rotation steps, each row followed by its count of steps:
The counts run from 0 to 845.
[140 142 102 134 124 121 112 141 146 126 102 136 119 117 147 103 188 110
 141 110 119 156  85 165 112 136 148 154 128 143  89 114 156  88 146 188
 187 143 154 158 116 160 127 150 127 113 150 144 130 163 121 147 110 107
 188 144  99 114 172 125 111  78 100 137 101 115 153 122 103 105 119 122
 114 118 122 114 103 117 132  98 126 125 181 164 214] : 439
[131 113 106 132 137 115 107 147 167 141 108 121 115 107 131 119 180 108
 133 103  99 175 106 162  92 147 140 173 137 162  80 129 172 102 123 185
 150 140 164 169 138 133  94 144  83 107  96 155 100 159 131 114 122 139
 172 118 128 125 163 136 116  79 122 127 108 119 141 148 107 117 110 123
 130 124 153  95  99 118 135  71 115 158 147 148 182] : 146
[135 101 121 142 123 114 113 154 162 112 106 120 108 119 109 125 156 101
 115 107  94 170 126 145 124 170 133 162 129 125  76 135 151  91 131 194
 172 157 168 144 155  89  91 128  77 119 128 121 107 176 127 101  78 119
 186 132 141  97 188 143 123  85 128 137 124 120 136 154 115 115 117 137
 111 135 136 137 116  90 139 101 134 149 151 171 177] : 623
[137 121 115 135 136  93 100 149 166 105 115 119 103 133 142 132 177 138
 147 130  97 144 112 171 132 141 124 139 145 124  69 111 137  82 129 210
 197 161 165 124 136 118 111 108 106 136 126 139 116 164 131 160 108 111
 190 120 123 113 160 155 131  71 128 151 119 110 146 119 122 135 106 132
 128 122 141 140 102 147 125  98 139 134 190 171 169] : 300
[110 110 120 152 128 112 113 138 138 133  96 122 105 142 134 111 164  85
 102 123 111 182 111 160 130 136 138 130 133 140  62 141 132  88 104 209
 181 151 143 131 143 107 131 133  78  97 152 149 136 193 138 135 102 119
 193 134 124 109 204 148 139 115 134 150  96 127 147 155 114 118 144 111
 114 115 122 106 105 138 162 106 169 129 162 152 148] : 775
[117 115 104 121 124  92 120 139 167 137  96 122 107 108 110 116 170 123
 128 112 102 176 112 162 109 143 140 170 116 162  73 126 166 103 136 172
 175 149 159 146 136 129 117 161  82 140 116 161 127 182 138 117 122 123
 166 110 127 134 170 142 106 107  95 160 117 140 148 125 112 121 135 122
 148 119 141  87  99 140 149  61 133 136 170 145 178] : 52
[136 127 130 134 111 107 104 141 152 151 104 133 115 140 163 117 173  98
 120 121 115 167 104 156 138 142 133 116 130 149  73 111 139  94 125 211
 179 161 144 136 115 108 121 120 110 112 125 156 124 162 139 138 130 125
 184 128 120  98 159 138 137  90 118 148 104 101 142 110 126 126 134 104
 159 117 132 114  96 164 133  79 153 108 179 184 151] : 546
[101 115 110 113 125 121 109 136 150 145 109 120 131 111 151 118 162  94
 120  99  91 179 108 149  93 158 150 138 160 170  69 127 153 101  98 193
 166 141 144 159 129 114  82 127  65 114 104 154  92 182 138 127  94 138
 158 115 131  99 179 138 143 100 144 133 109 105 132 141 135 119 123 127
 142 117 148  97  95 137 156  83 164 148 144 153 146] : 661
[108 124 106 123 112 104 110 160 155 146 125 106 102 125 116 121 157  99
 104 112 120 180 124 155 125 144 137 166 131 151  52 152 171  96 108 172
 171 140 159 133 141 100 119 147  93 134 138 157 122 210 128 136 108 108
 173 122 141 108 189 140 112 103 114 151 128 125 163 137 135 114 123 102
 147 116 126 101  84 136 157  87 162 138 165 145 150] : 454
[124 110 103 112 139  97 116 154 155 131 120 110 121  97 134 141 166 109
 100 113 112 164 115 166 127 151 133 124 149 144  77 130 142 114 133 189
 183 138 160 133 148 130  98 137  98 115 129 152 119 199 123 137 142 101
 163 157 167 130 134 148  90  82 138 123 128 124 163 153 116 143 110 105
 159 103 124 138  90 116 123  84 144 114 185 190 175] : 450
[132 145 112 103 117  92 100 145 156 144 106 108 117 108 145 119 172 136
 154 120  94 155  99 159  99 129 156 134 130 161  67 114 164 103 117 200
 181 158 152 129 123 118 107 130  92 130 110 175 101 175 148 145 108 122
 171 114 109 112 172 154 130 100 110 159 111 121 153  96 130 121 125 125
 162 107 140 100  88 159 139  91 144 135 176 151 178] : 433
[134 141 126 122 112 110  92 124 150 122  97 117 107 134 153 112 174  99
 117 133  86 152  98 147 117 141 129 106 130 152  84 128 125 108 136 217
 186 168 139 133 135 120  92 122  99 112 128 150 123 161 142 142 132 104
 183 149 121  91 185 140 118  85 122 118 105 107 137 112 117 134 135  90
 136  95 123 133  92 137 119 115 155 122 184 177 172] : 389
[119 118  98 130 120 111  93 154 154 149 124 116  99 133 126 120 153  85
 135 122 131 163 111 153 102 129 144 160 124 157  63 153 172  95 103 192
 162 139 153 129 133 122 119 144 128 115 141 153 116 188 140 136 109  91
 188 142 120 112 182 134 113  73 110 144 107 111 150 154 115 116  94 115
 126 112 136 103  69 120 162 111 135 149 154 141 174] : 297
[133 140 121 157 116 115 115 140 152 111 108 136  95 130 108 106 176  87
 104 107  95 186 100 156 127 148 143 165 119 126  88 138 149  87 144 189
 170 154 160 152 163 121 112 134  96 101 151 139 119 166 113 129 118 111
 193 151 132 100 196 138 108  75 110 114 119 110 145 151 106 110 125 115
 107 116 128 124 119  97 126 107 125 141 155 152 184] : 95
[109 115 114 128 134  90 110 144 174 131  84 123 105 109 121 120 192 119
 139 113  79 181 103 155 109 145 125 155 141 137  73  99 142  98 143 181
 195 144 146 152 129 123 122 157  85 148 104 148 123 184 126 121 133 124
 163 123 121 138 158 167 106 104  97 157 116 116 144 115 124 133 142 131
 153 120 119 105 109 126 133  55 148 125 174 163 175] : 53
[119 102 109 143 135 106  94 167 154 112 112 131 102 119 136 131 151 107
 148 110 102 170 121 161 121 164 132 159 153 120  72 126 152  84 126 201
 192 140 169 151 146 107  96 123 102 123 127 124 111 183 125 133  87 122
 192 122 126 117 176 146 125  83 125 152 125 118 142 144 133 114  88 140
 114 146 148 137 122 104 140 107 144 154 156 174 164] : 41
[124  89  92 149 154 120 109 165 158 121 124 110 109 110 134 141 159 116
 119 121 105 165 120 168 123 147 131 148 166 151  75 129 151  94 123 198
 166 147 181 135 150 128 105 122  88 108 119 142 113 169 132 142 109 124
 184 118 147 122 157 141 114  63 157 135 109 137 164 163  94 116 105 131
 109 130 158 132  93 107 127  86 129 139 167 171 170] : 11
[138 137 129 115 114  97 102 123 180 116 119 109 110 117 124 111 156 126
 126 122  65 150 113 147 116 134 133 136 134 124  66 121 136  99 138 199
 183 170 155 120 159 106  73 107  64 126 122 163  89 162 150 144 107 118
 159 117 131 102 185 155 122  94 117 130 135 113 147 119 122 143 120 116
 147 103 135 123  96 127 109 100 137 135 169 170 177] : 621
[121 117 120 136 133 113  91 162 160 133 107 136 111 123 167 122 185  91
 129 108 103 149 104 140 130 154 134 128 141 130  64 115 151  96 112 205
 183 135 158 153 120 107 118 123 112 116 129 140 105 173 123 143 113 102
 177 135 117 108 148 146 126  63 136 132  98  68 123 146 148 124  94 122
 143 117 134 138  98 127 146 108 156 130 168 188 163] : 555
[125 129 127 117 103 109 107 123 167 135 105 142 125 129 159 104 191 101
 118 118  87 148 106 146 111 121 147 142 122 157  76 122 135 105 114 196
 169 153 137 142 119 126 101 134  88 102 139 163 104 144 142 155 133 110
 153 123 120 101 168 136 114  93 123 120 111  92 132 123 115 135 138  94
 151  90 133 112  71 153 133  81 152 133 181 176 186] : 120
[143 113 105 124 125 126 113 147 164 133 110 118 112 107 116 132 187 119
 113 131  90 175 107 150 109 147 130 130 114 177  84 141 163 112 137 205
 162 179 166 133 140 108 122 142  84 143 105 152 131 170 145 106 128 114
 177 128 138  91 168 133 103  75 142 140 108 129 155 131 100 128 142 118
 125 108 141 122  80 132 136  72 134 138 173 151 174] : 396
[149 110 119 113 105 102 111 144 159 136 103 114 126 111 132 124 148  84
 111 127 102 155 123 137 116 165 140 117  98 157  87 140 151 118 131 211
 163 176 155 127 122 100 106 137  78 106 146 155 123 188 158 106  94  97
 173 140 131 100 170 117 118  97 129 154 111 128 146 128  89 115 144 116
 129 102 129 118  94 130 156  88 139 135 186 176 181] : 628
[106 143 104 112 120 106 106 131 153 129 114 120 120 137 157 114 158 133
 144 121 106 171 106 181 110 130 137 151 165 160  72 127 133  92 119 202
 195 136 149 129 123 143  88 117  99 120 132 153 123 177 141 171 105 119
 177 127 120  98 179 134 126 101 121 140 115 132 158 120 118 120 115 107
 138 118 146 104  88 131 126 103 159 132 178 155 180] : 827
[138 136 116 107 132 103 106 152 156 132  90 117 128  93 158 131 168 126
 123  86 103 166  90 161 110 160 146 108 150 129  82 106 156 101 131 204
 203 139 151 156 128 128  97 111  98 116 125 160 105 199 106 142  99 114
 168 159 130 104 163 148 135  90 117 130 103 115 142 136 133 118 108 137
 144 128 122 136 119 120 136 100 150 117 154 181 170] : 720
[116  98 126 131 131 102 102 130 174 104  89 129 115 113 136 122 173 102
 131 117  67 156 103 138 103 168 121 137 136 140  90 105 124 107 134 200
 179 147 147 160 132 123  79 133  80 122 109 129 111 163 143 114 113 115
 159 139 119 107 166 149 103  81 137 114 110  93 122 135 113 144 129 137
 122 114 127 129 101 102 120  87 129 157 175 188 182] : 241
[118 119 106 118 141 107 108 166 145 141  91 112 127  93 133 123 180  99
 125 116 113 162 106 159 103 136 145 127 137 152  77 130 149 127 123 197
 180 136 157 131 138 126 131 170  89 111 137 171 130 201 133 121 133 105
 162 141 139 146 155 142 104 108 114 154 106 132 152 140 109 121 127 121
 161  99 129 113  99 144 160  91 160 117 187 178 174] : 575
[120 147 123 143  98 110 111 116 149 140 103 146 126 139 161  94 176  87
 112 108 117 170 101 155 135 124 145 149 133 133  70 119 141  72 108 193
 175 149 142 149 122 131 114 120  87  90 150 165 108 158 127 152 106 130
 183 126 103  94 190 139 140  80 116 123 107 100 145 135 114 112 143 111
 124 106 123  88  99 132 129  89 140 123 157 151 177] : 640
[115 113 104 109 121  83 108 143 160 125 116 123 120 109 133 126 176 107
 132 126 110 141 111 154 101 122 127 138 141 119  71 114 136 113 113 191
 182 139 156 121 127 130 100 150  80  97 140 170 112 196 149 155 121  86
 144 127 127 134 153 150 104  85 121 142 118 124 150 142 101 138 113 114
 151  84 119 100  72 137 137  86 148 131 191 175 197] : 732
[144 117 118 114 120 108 119 129 148 137 103 112 139 111 138 116 156  83
  83 103  99 170 108 151 108 157 135 124 124 165  87 138 139 116 138 199
 158 157 146 149 146 115  79 134  78  91 125 162 105 187 138 103 132 120
 169 154 154 115 168 128 103  92 136 115 115 119 151 148 107 118 130  98
 137 106 129 113  93 119 124  80 142 132 157 178 167] : 772
[110 114 103 141 125 126 111 164 153 137 106 138 117 117 153 115 181  79
 136 102 132 160 107 151 115 151 151 160 149 143  78 122 166  93 110 180
 174 126 160 177 123 140 139 158 108 109 153 135 124 179 111 133 112 110
 187 138 119 109 149 122 118  65 119 143 105  98 129 165 121 101 105 132
 129 125 138 114 102 113 158  86 150 134 168 168 194] : 699
[ 86 120  99 129 122  96 116 127 168 119 111 131  97 116 116 116 173 119
 123 109  85 177 105 171 119 134 130 187 159 133  65 128 140  92 123 168
 189 121 152 138 149 140  89 150  77 134 132 145 117 183 112 144 130 113
 162 127 138 117 186 142  96  96 127 120 128 127 153 140 114 135 131 112
 122 115 121 104 104  98 122  83 149 142 161 147 175] : 737
[116 128 119 102 110  95 109 131 166 137 112 121 131 124 159 126 157 124
 139 107 110 153 121 158 123 154 132 137 143 156  67 114 134  95 130 197
 186 151 146 140 114 107  81 121  88 130 111 151 115 175 146 140 112 121
 165 113 127  99 149 133 131  91 110 148 137 105 156 103 132 123 113 105
 167 118 139 118  84 146 118  69 148 122 185 186 178] : 308
[130 127 109 148 114 123 125 128 147 124  87 135 121 132 152 109 179 105
 106 102 100 189  99 166 139 157 142 139 145 154  92 126 130  77 143 190
 184 152 150 160 128 129 103 124  86 109 132 140 129 161 116 138 115 142
 201 141 131  90 185 118 123  83 125 117 105 120 153 129 106 106 150 118
 113 136 138 121 123 108 118  81 139 121 159 159 171] : 251
[124 116 134 127 130 118 103 147 146 116 112 128 124 132 169 120 171  96
 111 111  95 171 104 159 131 154 136 108 162 138  75 123 131 110 117 217
 187 149 153 142 141 107  85 109  92  90 135 136 110 181 124 146 105 117
 185 151 127  96 168 139 128  87 151 112 105  89 129 142 140 124 107 108
 134 119 130 155 112 127 143 126 163 134 170 193 162] : 130
[117 140 120 123 117 117 109 132 169 112 100 140 115 112 135 103 186 103
 139 104  69 160  92 140  90 148 149 159 129 142  93 113 149 102 130 176
 183 148 151 156 132 141 100 153  85 129 137 142 103 160 116 141 100 105
 150 130 102  96 184 132 109  84 116 112 111  97 130 121 115 116 141 129
 119 101 130 110 102 100 137  87 142 146 161 158 209] : 760
[ 97 126 103 132 123 116  97 144 170 119 110 130 107 102 121 110 191 113
 148 102  82 166 104 152  90 141 155 179 144 159  81 117 161 109 125 165
 183 134 154 160 139 145 109 164 100 147 114 143 110 164 117 142 121 112
 145 125 111 120 166 133  95  94 102 133 112 105 134 130 124 124 114 133
 143 111 142 114  92 109 146  87 144 149 168 153 196] : 178
[124 112 126 145 112  99 115 139 164  98  80 132 104 126 121 112 178 101
 123 117  76 162 113 140 131 167 128 148 128 127  85 112 115  97 150 204
 187 147 154 157 138  99 107 149  84 132 140 113 134 181 135 111 117 112
 182 139 124 123 180 146 101 113 112 139 130 113 127 130 115 126 139 119
 126 131 112 135 132 105 125  92 154 133 183 195 181] : 479
